(in the rows, 128 means zero)
A state moves one step at a time under one of 8 hidden systems, and each row is a state written as 18 numbers. Each run below is a few steps of one system.
run 1, Vid (10 x 18):
[[185 129 162  83  93 222 101 199 144 173 153 165  81  89 120 165 182 169]
 [126 220  67  96 100  78 146  51  96 147 157 103 128 160 193 141 144 185]
 [185  80 150  54  64 124 146 148 144  48 146 139  93 126  65  73 154 146]
 [121  99  98  72 165  78 171 113 116 139 151 113 173  78 184 227 142 137]
 [120 102 105 155 116  64 124  92 117  43 118 110 163 187  56  90 103  94]
 [129  50 177 132 169 154 153 184 151 126 121 182 147  93 147 188  98  73]
 [ 88 169  73 217 179 107 107  79 128 163 104 138 192 158 123 125 117 107]
 [141 121 199 167 114 167 101 184 117 134 118 184  92 133 110  58  94  82]
 [ 89 173  98 148 172 187 149 113 133 213 127 135 122  82 184 131 158 155]
 [147 177 139 143  67 109  77 133  92 141 105  89  92 141 102  40 134 164]]
run 2, vub, 10 rows:
[[148 148 107 178 162 149 103 102  98 121  47  44 132 202 136 188  75 116]
 [193 134 151 149 135 177 113 103 177  99 101 141 100 228  93 178  93 127]
 [167 146 111 134 122 167 120 126 160 154 165 209 145 160 119 210 152 147]
 [162 138 105 119  87 106 161 115 133 127 158 234 150 126 129  99 142 143]
 [120  93 141  87 135 113 165 142 153 139 157 172 131  56 134  96 159 133]
 [ 98 125 119 125 153  85 129 127  73 153 137 121 152  73 132  86 145 119]
 [ 92 103 161 143 130 121 140 138  96 109 109  85  99 113 124  79  98 106]
 [ 98 125 140 164 149 143 105 132 136 153  98  68 120 124 131 154 118 131]
 [139 163 137 158 113 128  89 115 128 126 112 106 112 184 116 124 110 131]
 [131 139 134 115 101 166 121 140 168 114 142 128 105 155 132 162 135 142]]
run 3, zamu, 10 rows:
[[145 118 128 120 170 120 116 102 126 127 173 173 147 145  69 129 157 117]
 [105 116 129 124  89 116 145 162  84 123 167 176 136 106 148 142 126 116]
 [ 94 121 110 160 129 106 168 105 155 139 105 139 143  98 154  94 115 132]
 [133 112 165 116 166 114  97 149 138 137 118 111 133 105 108  94 135 104]
 [ 84 148 129 136 142 160 119 137  89 132 145 105 113 138 144 134 125 107]
 [127 131 117 161  88 149 125 141 144 130  88 110 118 131 128 120 121 148]
 [162 150 149 104 146 130 112 114 165 146 117 114 113 142 139 132 130 142]
 [136 139 108 115 127 146 114 121 109 119 156 128 127 148  94 135 159 137]
 [137 127 120 109  83 118 149 137 119 112 135 142 123 127 149 142 124 145]
 [135 119 110 119 143 104 153  97 153 120 122 130 145 123 128 129 130 138]]
run 4, zamu, 10 rows:
[[106 120 148 139 156 172 103 167 103 120  78  48 108 122 133 111 110  94]
 [137 156 133 159 137 182 106 128 122 144  79  71  95 164 144 149 101 135]
 [181 149 136 143 114 172 100 118 155 144 102 121  96 172 100 149 132 164]
 [175 158 126 101 107 139 117 111 139 146 161 155 111 153 121 161 156 169]
 [144 134  98 104  89 107 148 105 124 114 165 163 131 133 113 132 160 166]
 [130 104 123  84 107  77 161 120 133 104 154 146 141 102 135 127 140 141]
 [102  98 115 113 151  79 153 114 117 100 141 121 158 112 127 127 125 102]
 [102  93 141 140 142 107 136 148 111 100 117 123 149 121 131 127  97  82]
 [102 119 138 166 157 137 129 140 132 134 100 128 144 131 149 137  92  89]
 [131 139 141 170 150 156 101 147 134 152 100 142 133 138 120 111 113 102]]
run 5, Vosum, 10 rows:
[[114 139 151 165 157 130 105 110 192 134 139 161 139 166 110 123 118 105]
 [112 157 115 146 110 149  94 167 136 134 150 175 159 140 137 127 142  98]
 [110 164 103 120 111 162 158 132 137 123 125 150 122 130 175  91 125 119]
 [156 134 105 101 136 159 130 146 136 138 102 121 135  97 133  92 158 136]
 [144 145 128  96 147 133 127 122  74 143 132 102 110 116 138 115 140 135]
 [131 110 124 128 119 147 144 118 101 119 117  93  98 127 108 142 132 155]
 [157 116 148 127 125  99 123 116 130 146 115 116 120 124 130 163 117 153]
 [125 124 141 135 131  99 119  97 137 123 153 132 124 151  94 138 132 141]
 [114 114 133 133 101 108 122 146 139 112 150 150 144 132 125 156 128 121]
 [108 130 120 133 126 104 146 117 153 114 130 147 147 134 149 119 115 112]]
run 6, Sul:
[[ 77 118 137 123  80  81 176  86 141  57 140  85  94 162 152 121  83 131]
 [102  88 129 127 109  96  91 152 204 106 126  82 166 120 103 195 151 141]
 [141 167 114 103 143  85  79 130 113  87 144 114 178 199 135 149 119  73]
 [114 117  93 112 114 203 145 174 154  73 144 164 150 148 132 152 140  86]
 [164 147  93 133 161 132 118 155 142 173  91 179 196 105 174 143 136 104]
 [161 130 136 137 178 177 139 117 108 129 116 182 118 140  97  49 123  90]
 [124 113 144 137 145 180 142 160  81 188 121 142 100  63 144 126 137 140]
 [127 150 129 179 129 105 156  74  97 173  91 126  97 120 144  78  97 162]
 [123  96 196 137 107 128 124 120 149 134 129  96  55 113  87 106 120 168]
 [ 97 157 136 122 109  76 103  98 109 152 159  66 107 131 141 165 140 173]]
run 7, Vid:
[[122 147 114 119 116  84 121 102  72 142 186 149 135 134 118 152 149 148]
 [104  95 127 123  80 116 181 124 133  80 146 158 115 121 122  98 117 131]
 [125  97 121 124 145  84 135 134 167 146 113 129 166  80 139 146 137 135]
 [ 98 133 149 137 157  87  98 120 114 111 142 105 143 147 109 103 115  89]
 [ 97 107 129 147 130 179 135 169 131 114 120 133 130 118 132 139 122  97]
 [136 160 109 161 134 130 113 124 145 156  83 119 148 141 159 133 114 132]
 [158 147 163 118 147 153 102 129 131 135 131 136  98 151 107  89 130 116]
 [124 146 107 117 125 164 135 137  95 153 146 134 121 113 144 150 152 146]
 [143 145 116 125  89 108 143 108 118 118 113 118 112 140 135  98 123 156]
 [152 102 155  88 139 125 139 128 144 126 140 125 108 105 117 132 142 145]]
run 8, vub (10 x 18):
[[114 117  79 146 106 136 165 116 106  81 102 117 139 148 123 113 112 121]
 [168 105 156 113 159 121 121 143 172 134  92 123 137 123 142 154 108 118]
 [131 153 113 136 175 141 118  97 106 140 153 150 138 155 104 121 141 112]
 [139 102 142 141  93 150 136 166 110 116 126 166 121 122 117 126 115 117]
 [114 141 124 146 146 130 151 109 155 174 116 144 128 101 161 126 127 146]
 [143 129 140 130 122 112 102 126 117 135 131 124 121 125  85  80 147 140]
 [100 133 152 112 113 141 131 146 112 133 153 115  97 116 156 143 126 130]
 [115 135  92 148 106 114 135 110 124 126 106  99 135 128 127 125 136 153]
 [155 128 162  96 127 105 113 128 152 112 125 107 114 144 133 132 117 127]
 [106 139 103 117 143 143 129 117 124 116 154 118 138 144 125 161 146 123]]
run 9, Sul, 10 rows:
[[131 202  51 163  70 110 120 101 169 115  89 134 171 193 166 118 121 144]
 [192 114 172  61 135 168 102 165 220  97 134 151 115 143 102 114 151 114]
 [140 174  64  83 178 147 112 121  74 165 165 128 170 111 142 158 190 131]
 [177 108  94 113  89 140 199 127  90  79  95 181 126 133 136  75 101 118]
 [134  72 156 121 204 140 161 121 172 169 115 142 129  65 131 159 134 131]
 [136 128 119 178 154  91 106  99  33 151 124 134 141 137  75 101 120 122]
 [ 90  97 188 142 101 153 168 147 114 105 141 139  65 127 156 129  77 114]
 [ 78 144 117 191 122 102 103 109 167 187 119 112 145 105 134 151 141 163]
 [145 154 174 122  95  93  79 130 130 101 133 115 102 176 104  70 110 116]
 [ 77 143 123  87 114 171 128 146 158 119 171  87 104 119 153 162 165 141]]
run 10, sanib, 10 rows:
[[ 77 131  68 128 155 130 159  92 121  92 162 125 163 151 123 151 142 107]
 [160  79 117 130 114 117 141 173 135  88  86 158 175 121 123 138 106  92]
 [114 129 143 143 210 142 142 106 150 150 134 165 144 134 148 123 106  83]
 [132 117 122 172 132 168 100 165  91 140 120 167 141 122  75  99 141 103]
 [117 146 159 149 123 162 148 144 109 161 112 153  91 111 182 101  94 122]
 [125 144 133 159 124 137 107 111 140 175 111 112 102 104  95  74 154 172]
 [147 150 172  94  93 115  98 145  93 148 145  96  79 126 141 128 129 154]
 [ 92 152 101 112  99 127 146  88 140 116 144  70  96 133 133 131 152 179]
 [163 117 122  88  89  70 116 134 145 101 113  89 142 134 129 165 132 154]
 [123 127 120  86 155 101 147  86 155  84 164 115 141 165 135 169 127 116]]
run 11, Vosum:
[[107  96 164 143 142 144 128 154 133 159 140 155 118  74 107  98 141 125]
 [ 74 151 124 169 121 116 116 128  92 169 123 107 127 103 149 105 126 132]
 [113 135 161 134  97 146 109 143 158 127 108  85  83 127 124  88 125 148]
 [120 158 135 112 140 129  91 132 158 164 132  82 126 121 151 163 152 148]
 [138 168 111 109 101 117 100 112 124 101 137  89 121 177 118 133 140 141]
 [153 119 128  76 115 138 139 136 165  96 142 123 125 144 141 182 134 136]
 [152 130  84 111 149  94 142  98 127 110 126 141 176 148 131 156 131 122]
 [154  94 135 107 133 117 149 134 113  82 143 170 136 143 101 115 115  97]
 [111  93 117 147 163 134 168 129 113 133 128 171 155 101 139 144 113 102]
 [128 117 131 175 134 121 137 128 100 137  93 156 137 118 117  71 103 108]]
run 12, Tuv (10 x 18):
[[103 145 181 203 107 161  66 166 157 165  98 121  93 138 107  87 114 127]
 [109 203 154 137 100 171 104 125 170 164 132 113  73 157 175 101 126 154]
 [163 177 103  95  61 169 102 147 152 126 110  93  98 138 131  98 170 183]
 [181 163 122  32  96 112 132 127 130 108 134  85 107 139 174 138 141 158]
 [162 121  72  53 127 125 152 111  94  77 139  86 142 136 111 155 162 145]
 [166  82 114  84 136  81 153 127  88  74 126 123 164 140 125 185 108 107]
 [122  80 107 137 191 112 167  90 118  93 140 154 167 142  99 167 109  90]
 [123  82 141 184 164 111 118 140 124 131 128 196 177 130  91 149 106  80]
 [ 84 126 149 197 166 134 137 119 147 167 140 207 142 122 136 108 105  94]
 [ 99 138 146 191 124 159 106 156 156 186 116 174 126  90 118  73 141 128]]
run 13, sanib:
[[ 79 151 135 151 147 114  81 123 119 145 139  81 131 131 111 111 144 121]
 [125 139 139 123  82 143 109 158 120  90 109  91 105 157 136 121 108 118]
 [125 154 117 118 136 145 127 115 188 134 107  92 125 139 161 145 132 146]
 [183 150 111 101 126 117  95 127 127 117 122 126 149 161 108 134 148 132]
 [141 129 114  85 133 159 161 126 128 104 153 146 120 140 148 156 133 123]
 [140 114  82 133 136 120 151 120 126 135 113 152 167 104 124 139 143 137]
 [155 105 153 117 154 106 147 121 108 124 131 165 127 124 124 117 106 107]
 [ 91 107 132 153 154 146 136 127 117 144 146 142 128 104 108 133 139 120]
 [120 124 137 168 109 111 119 145  96 143 106 139 132 121 133 110 105 120]
 [109 132 166 144 131 135 127 119 155 138 126 120  93 129 129  97 114 132]]
run 14, Forus, 10 rows:
[[177  69 147 113  93 112 214  89 158 124  60 106  68  89 143 123  93 203]
 [141 106 190 133 183  44  86  71 136 184 164 109 118 113  70 173 143 169]
 [ 76 115 157 146  55 105 108 138  63  75 201 131  96 168  73 138 120 123]
 [ 78 112 128 136  57 113 167 144 218  92 138 142 135 132 189 181 105 135]
 [126 144 129 125 163  54  85 111 203 116 127 136 189 152 123  93 132  90]
 [116 127 143 100 160 185  98 190 108  93 167 154 140 144 113 114 143  48]
 [ 95 152  53 147 125 172 157 155 112 135  92 134 175 111 197 143 126 105]
 [197 132 124 125 168 133 139 117 134 139  47 122 132 122 138  59 102 117]
 [152 120 151 137 198 187 114 127  92 186 128 129 102 104  94 141 147 136]
 [126 151 100 163  78 132 131 119  50 156 115 112 105 120 126 128 131 178]]
run 15, Tuv, 10 rows:
[[ 88 112  75 126 159 159 184  77  87 151 164 122 116  82  97 142 180 174]
 [145  75 164 150  74  42 110 156  98 130 100 118 137  95 111 140 100 147]
 [ 56 121 159 127 170 122 161  63 152 115 179  96  85 138 124 132 121 130]
 [109 110 122 175  82 124  63 179 134 113 118 109 157 141  72 157 146 124]
 [ 97 160 154 124 122 110 148 102 171 100 140 134 112 175 191 115  80  98]
 [134 126  91 126 137 192 103 157 172 112 119 126 151 132  84 120 175 119]
 [160 167 138 106 127  93 106 149 111 139 113 148 153 142 192 122  98  95]
 [128 128  90 116 159 195 176 111 115 120 130 144 116 118 117  94 151 127]
 [179 112 141 127 124 104 107 163 108 164  89 132 148  95 144 152 119 136]
 [118 141 130 127 162 121 166  65  96 139 143 128  92 130 125  97 122 144]]
run 16, Forus, 10 rows:
[[ 98 137  92 156  92 106 168  92 183 142  99 121 127  96 150  83 136 178]
 [164 122 196  78 148  92  77 142 153 140 134  98 107 113 103  97 142 130]
 [ 59 145 116 119 136 158 127 118  93 117 190  94 108 138 122 154 157 127]
 [137 125  95 115  65 104 139 145 138  79  90  89 143 143 154 141 112 139]
 [155 127 151 100 189 117 135  91 182 120 134 134 130 158 136 146 112 111]
 [130 118  96 141 141 133  99 146  91 119 145 148 172 140  77 148 155 105]
 [137 136 119 126 101 143 163 147  99 115 122 174 131 138 180 132  94 107]
 [132 106 112 154 157 128 156 109 168 151  95 157 149  96 121 103 130 132]
 [149 130 163 131 146 117  90 153  87 167 125 138 127 107 116 106 130 116]
 [ 81 133 126 156 117 168 152 122 102 138 137 123  89 116 134 110 127 140]]

Name the system that made each run.
run 17:
[[248 145 136  95 150  54  97  77 142 160 116 155 148 152  99 140 141 171]
 [115 104 158  72 141 141 168 105 102  88 229 177  87 143  95 143 146 117]]

vub
run 18 (2 x 18):
[[103 113 111 152  86  91 114 152 141  89 119 127 163 141 116 122 120 112]
 [111 134 147 111 156 129 105 153 167 109 131 114 147 142 152 137 118  80]]

Sul
run 19:
[[159 134 107  62 106 100 196  99 212 116 120 161 131  97 189  77 142 160]
 [141  97 142  65 206  85 102 125 125 137 163 115 162  77  79 108 182 109]]

Forus
run 20 (2 x 18):
[[ 38 171 153 155 200 159  77  98 201 136 183 112 119 170  97  92 155  90]
 [109 171  97 141  52 175  61 233 116 114 115 121 165 152 169 161 138  96]]

Vosum
run 21, 2 rows:
[[117 163 142 112  75 162 126 146  85  87 128  91  77 173 159 104  97 119]
 [127 121  99 124 135 160 151 103 219 126 103  97 131 128 137 170 146 169]]

Forus
run 22:
[[151 176  86  84 108 140 136 127  72 147 144 120 126 118 168 142 156 159]
 [166  96 104  90  95 112 179 116  97 102 104 112 115 102 130 120 130 163]]

Tuv
run 23, 2 rows:
[[ 80 116 119 140 113 156 118 145 124  89 163 119 127 152  97 152 141 109]
 [129 142 113 136  86 107 124 154 147 128  99 130 156 129 181 157 108 129]]

zamu
run 24, 2 rows:
[[137 188 110 153  71 167  95 169  78 183 108 128 113 120 168 130 135 159]
 [164 145 132  97  87 139 181  93 149 128  96 106  64 120 165  84 116 189]]

Tuv
run 25 (2 x 18):
[[ 99 123  81 174 119 158 204  81 162 164 116 174 117  84 136  93 143 180]
 [179 114 187 109 120  63  75 149 128 172 121 127 120  83  90  85 148 157]]

vub
run 26 (2 x 18):
[[174 148 170  68 218 164  68 176 151 165 134 134 150 118 145 139 151  75]
 [104 180  60 162 119 201 135 131  33 130 140 144 127 153 125  98 142 115]]

zamu
run 27, 2 rows:
[[147 146  93 163 135 152  89 122 198 144 110 141 170 170 109 195 148 143]
 [187 182 116 107 111 129 102 127 109 117 145 188 140 183 122  90 132 110]]

Forus
run 28:
[[162  85  91 146 110 153 171 144  80 137 138 222 156  93  98 149 148 137]
 [131 106 165 142 178  84 169 106 116 170 133 202 138  89 163 110  89 104]]

Sul
run 29, 2 rows:
[[161 120 146  99  97 102 152 138 144 130 137 179 126 116 162 143 117 140]
 [118 125  94 114 154 115 144  98 140 142 148 129 149  98 111 118 171 150]]

Tuv
run 30, 2 rows:
[[133 134 133 111  62 157 138 153 110  99 133 126  88 135 131 100 126 143]
 [153 131 114  87 129 122 151 115 163 143 118 111 129 102 161 154 145 166]]

Vid
run 31 (2 x 18):
[[154  99 113 129 140  59 138 100 156 104  77 101 164 133 118 128 107 131]
 [146 106 183 121 181 129 107 131 114 124 156 151 120 154  99 153 107  83]]

Forus
run 32:
[[ 97 102 112 118  91 104 181 137  58 112  79  55 101  61 159  64 113 148]
 [133  86 188 112 179 110 118 119 146 146  83  34  86  86 110 117 117 148]]

Vosum
run 33 (2 x 18):
[[142 162  87 164  48  71  90 133 140 112 106 142 177 174 129 138 123 145]
 [128 137 155  62 127 140 145 127 225  85 159 139 114 149 162 118 132 111]]

vub
run 34:
[[133 127 155 129  70 133  97 155 157 125 122  95 100 146 128 177 125 160]
 [127 165 108 105 113 104 127  82 167  97 140  96 120 178 135 131 133 149]]

Tuv
run 35 (2 x 18):
[[148  99  93 132 171 148 231  90 198 141  62 176 147  93 199 121  92 127]
 [201 104 148 120 214 113  76 122 122 170 118 153 155 103  35  78 171 118]]

vub
run 36, 2 rows:
[[185 112 156 119 143 163  56 179  58 147 144 123 124 130  52 176 161 125]
 [112 178 104 130 119 145 188  91  73 134 151 167 107 159 214 157  87 128]]

Sul
run 37 (2 x 18):
[[101 170 114 110 121  73 143  98  70 140 151 108 130 124 187 125 117 138]
 [116  78 124 113 106 120 151 122 150  63 112  78 114 128  88 111 127 134]]

vub
run 38:
[[199 168 128 170 178 102 103  69 109 146  78 133 146 221 136 175  66 116]
 [154  97 158 143 130 197 141 117 184  90 164 198  91 186  57 156 127 124]]

vub
run 39:
[[146 155 132 121 109 189 108 149 146 123 103 108  93 143 122  89 137 134]
 [163 159 108  93 129 163 121 128 130 152 119 100 113 128 148 152 157 164]]

zamu
